One turn sends every row of this set to another row. A few are shown first. Where does it send the rows asked after them?
j_846: [ 11   1 -13 -16 -11   5  19  11   6  31  11   4  -2 -24  21  15 -16  11
  11   1 -33   3  -6 -29 -12   2  15  -6  -3   7 -13 -16 -14  -4  -4  -5
 -18 -18  12  12 -26]
j_601: [-19   7  -5  -9   3   4 -20  10   7  23  15  21  -4 -29 -13  -1  -2  12
   4  34   4  -3  -8 -18  -3 -19 -30 -14  -5 -12  -9 -20 -15   1   6  -6
  -5  26  15   2  -6]
j_159: [-11 -17  15 -14 -25 -15  -2  10  -5 -27  35  -5  -9  -6   7   5  -3   0
   7 -11  15   9  20  32  -4   3  -9 -16 -14  20  12  -9  20   6   2   4
  -2 -20  -8   0   4]
j_561: [  8 -20 -10   3  -3   0 -13 -12 -22   8  -6   4   2   6 -20  -9  10  14
  -4  33   7   1 -24  43  24   3  15   6 -15   8   9  12   0  19 -13 -22
   2  -2  -8   0  -1]
j_771: [ 27  13 -17   4  -3  -2  -7  10 -25 -10  -6 -25  14   5  -1  33  -8  -4
  22   8   3   9  17   5   9  -9   3  25  -3  20  18 -12  -5  27   3  11
  16 -15  -8  -4 -12]
j_287: [ -4  11 -14  25  19 -14   6 -20  -7 -12  -8  -8  24   1 -11 -14  -7   0
   3 -31 -10   5  -6   8  -8   2  11  -6 -22   1  -3  19  10  13 -13   1
  -9  -9  13  18  14]
j_744: [ -2   5  -3  38  13  -9  -5 -22 -14  -5  -5 -13  13  -6 -16  -9   4 -10
  22 -28 -10  10  -9  17 -15   7  14 -12  -3   4   1  11  12  14  -3  -9
 -14 -14  -2  14   9]
j_426: [  6  -4   9 -12   7  14   8   0  14 -14 -10   3  -2  -2  -2  -4  10  -5
  15   2  14  -6   7  23  29  -7   4  13 -18   4   3  10  43 -19 -24  12
   3   4   0  25 -23]
j_626: [ -6   5 -10 -25  -2   7   5  10  14  28   7  10  -6 -28  10  24 -16   7
  19  13 -21   1  -5 -34 -14   0  13 -18  -4  16  -5 -19 -20  -8  -6  -8
 -13 -12  13  -2 -21]
j_514: [ 11 -12  12 -12  -6  -9  -7  -6  23  13   2   4  -3 -30   7   6  15  25
  -7   3   2  -7   2 -19   1  17  -4  -6  13 -25 -19 -13 -12 -17 -14  -9
  -7   3  29  -8 -32]
j_717: [ 13  15 -12 -21  -5  -1  14  22  11   7  10 -14  -9 -13  10  -6  -1   7
  -2  22 -20  18  -6 -28 -22  11  -3  -2  13 -10   4  -5  -3  -6  38   0
 -13  12  -8 -13   3]
j_241: [  3 -22   0 -11   8  22  12  22   6   5  -4  11  14   1 -26   8  -9  29
  -2   0 -10  14   1 -23 -12  -9 -11  -6  18 -16   0  12 -12  11  16  -5
 -32   6  26   7  -1]
j_757: [  2  13 -11  28  14  -4   9  -8 -19  -3  -3 -17  30   4  -8 -10 -13 -16
  11 -32  -7   4  -2   8  -1   6  12  -3 -13   2   0   7  14  14  -9 -16
 -17 -13   9  12  17]
j_289: [ 18  -1   1  -8   8  17  10   4  19  -5 -10   4   8   4  -1 -12  -4 -10
  20  -9  11 -14   1  23  36  -1   0  28  -8   5   3  15  33 -11 -22   4
   2  -1  -3  17 -19]
j_707: [  8 -11  23   0 -12 -10  -7  -3  21  13   7  -1  -1 -22  11  -2  14  22
  -5  -6   2  -7   2 -21  12  30  -2   1   2 -14 -19 -18 -11 -21  -8 -14
  -2   4  33   5 -24]
j_399: [-18   4 -13  -7   4  17 -19   9   2  19   1  17  -4 -21 -14  -3 -12   8
  13  41   8  -4 -12  -4  -3 -12 -41  -7   7  -7  -9 -26  -8   1   9   0
  -5  20  16   2 -13]
j_506: [ 11  13   1 -17   1  -6   3  12  19  -2  11 -12 -14 -16  10  -5  11  19
   7  24  -7  10  -5 -29 -28  12   0  -9  11 -10   5  -3  -5 -15  31 -10
 -12  26   3 -19  -5]
j_386: [ 16  -2  -2 -20   9  13  12   8  25  -6  -6   6   0  15  -4 -14   7 -14
  25  12   6  -4   8  18  24  -6  -6   6 -12   7  -3   7  40 -11 -28   7
  10   2  -5  21 -19]
j_992: [ 10 -12 -17  -4  -3  -7 -11 -14 -15   2  -5  18  -5   4 -13  -4  18  26
  -2  30  -1  15 -25  35  13  11  13  -7  -8  20  14  24  -8  19  -9 -13
   9  -6  -7  10   8]
j_727: [ 26  13 -21  -4  11 -10  -4  13 -19  -9  -8 -17  13  15  -6  36 -12  -5
  16  12  -1   5  28   2  -3  -1  -1  14 -11  11  13  -3  -1  24 -11  16
  23 -16  -2   3 -20]
j_334: [ 31   7 -16   8  10   8 -18  18  -9 -11 -11 -15   7   8 -13  27   4  -3
   9   9   2  13  27   5  18  -8   3   9 -20  20  20 -10  -8  18  -1  18
  24  -7 -12   1 -18]
j_350: [  1 -16   3 -11  16  15   5  25  15   6  11  19  13 -10 -12  10 -13  30
   1   1 -20  12   7 -23  -9   2  -9 -10  13 -21  -1  12 -15   4  11  -3
 -36  18  20   9  -4]
j_461: [ 26  17 -15  -1  -2  -7 -20  11 -19  -9 -14  -6  18  16  -7  33   4  -8
  15   9   3  22  29  -4  10  -1  -5  13   2  10   9  -2  -6  27  -2  14
  21 -15   2   7 -11]
j_442: [-18 -11   9  -1 -23  -8  -6   2   5 -23  34  -6  -5  -8 -13  -5  -4  -9
   9 -18   8  -9   8  33 -10  13  -9  -8 -15  16  17   6  21   3  -2   0
  10 -19  -9 -20   1]
j_657: [ 10   1   3  -7   7  24   9  22  16  -8   1   4  -3  -4 -13  -2   9  -6
  25  -9   8  -8  18  19  25  -7   0  20  -7  11   5   4  39 -19 -31  -1
  14  -9  -7  12  -7]
j_560: [-19  11 -11 -13 -18   6 -21   8  -5  25  16   9  -7 -27   1 -11  -7   0
   0  42  -3  -2 -10 -13  -2  -7 -29  -9  -6  -9  -5 -32  -8   1  13   1
  -8  18   8   1 -11]
j_683: [  1  11 -15  17  19 -10  -9 -12 -14  -6   0 -12  25  -8  -1 -23   1  -7
  17 -34  -5  11  -9  13 -16  11   9  -8 -13   1 -14   5  17  10 -11  -4
  -5  -8  16  20  20]
j_784: [ -2  -7  -5  -4   1  -9 -23 -12 -24   7 -17  12 -12   6 -21   1  14  17
  -2  38   6  10 -13  34  16   7  14   4  -7   9  10  14   0  16 -11 -19
   4  -7 -16   9   9]
j_788: [ 19 -11  -9  18  13   0 -24  -7 -21   8  -1   8  -7  14 -18  -9   5  15
   1  29  10   6 -10  33  10  10  17   1  -2  15  11  22 -14  19 -17 -20
   6  -2 -12   9  -6]
j_108: [-10  -6  13  -4 -27 -17   2   9  -5 -18  28  -9 -12  -3   0   3  -4  -5
   5 -10  17  -3   8  33  10  14 -15  -2 -19  16  18  -4  15  12  12  -5
   1  -9 -26 -13  10]
j_228: [  9 -11   9 -12 -20  -3  -9  -9  14  15   8  -1  -7 -20  13 -12  16  25
 -25   8   5  -5  -5 -20  12  16  -8   7  15 -29 -13 -11  -8 -12  -2  -6
  -2   8  25   0 -25]
j_430: [-17  -3  14 -10 -18 -20  -4  16 -11 -22  35 -10 -12  -7   3   5  -9   2
  10  -8  14   5  12  30 -12  19  -4   2 -15  17   3   2  19   8   0   4
   4 -11 -22 -10  15]
j_453: [ -2 -21  -6  -8  -1  18  17  22   5  16   7  23  11  -8  -8  -4 -11  24
  -7   1 -14   5   3 -23   1  -6 -20  -2  13 -29   0  11  -8   7   0  -1
 -36   6  24  20 -12]
j_482: [ -2   3 -10 -11  -6   3  10  17  12  24   7  16  -8 -24  21  23 -21   7
  29   9 -18   0  -4 -19 -10   3   3 -12 -12  26  -6 -21 -16 -11   5  -7
 -11 -15  14   6 -34]
j_286: [ 19  13   6 -14  -4 -10  12  14  20   1  13 -18  -7  -9  -6 -10   9  16
  -6  23 -10  12 -11 -21 -23  15   4  -8   8  -1  -2  -4  -5 -17  35 -15
  -3  18   4 -19  11]

j_626 -> j_514
j_228 -> j_717
And these:
j_461 -> j_386
j_241 -> j_399
j_657 -> j_442
j_561 -> j_771
j_727 -> j_426

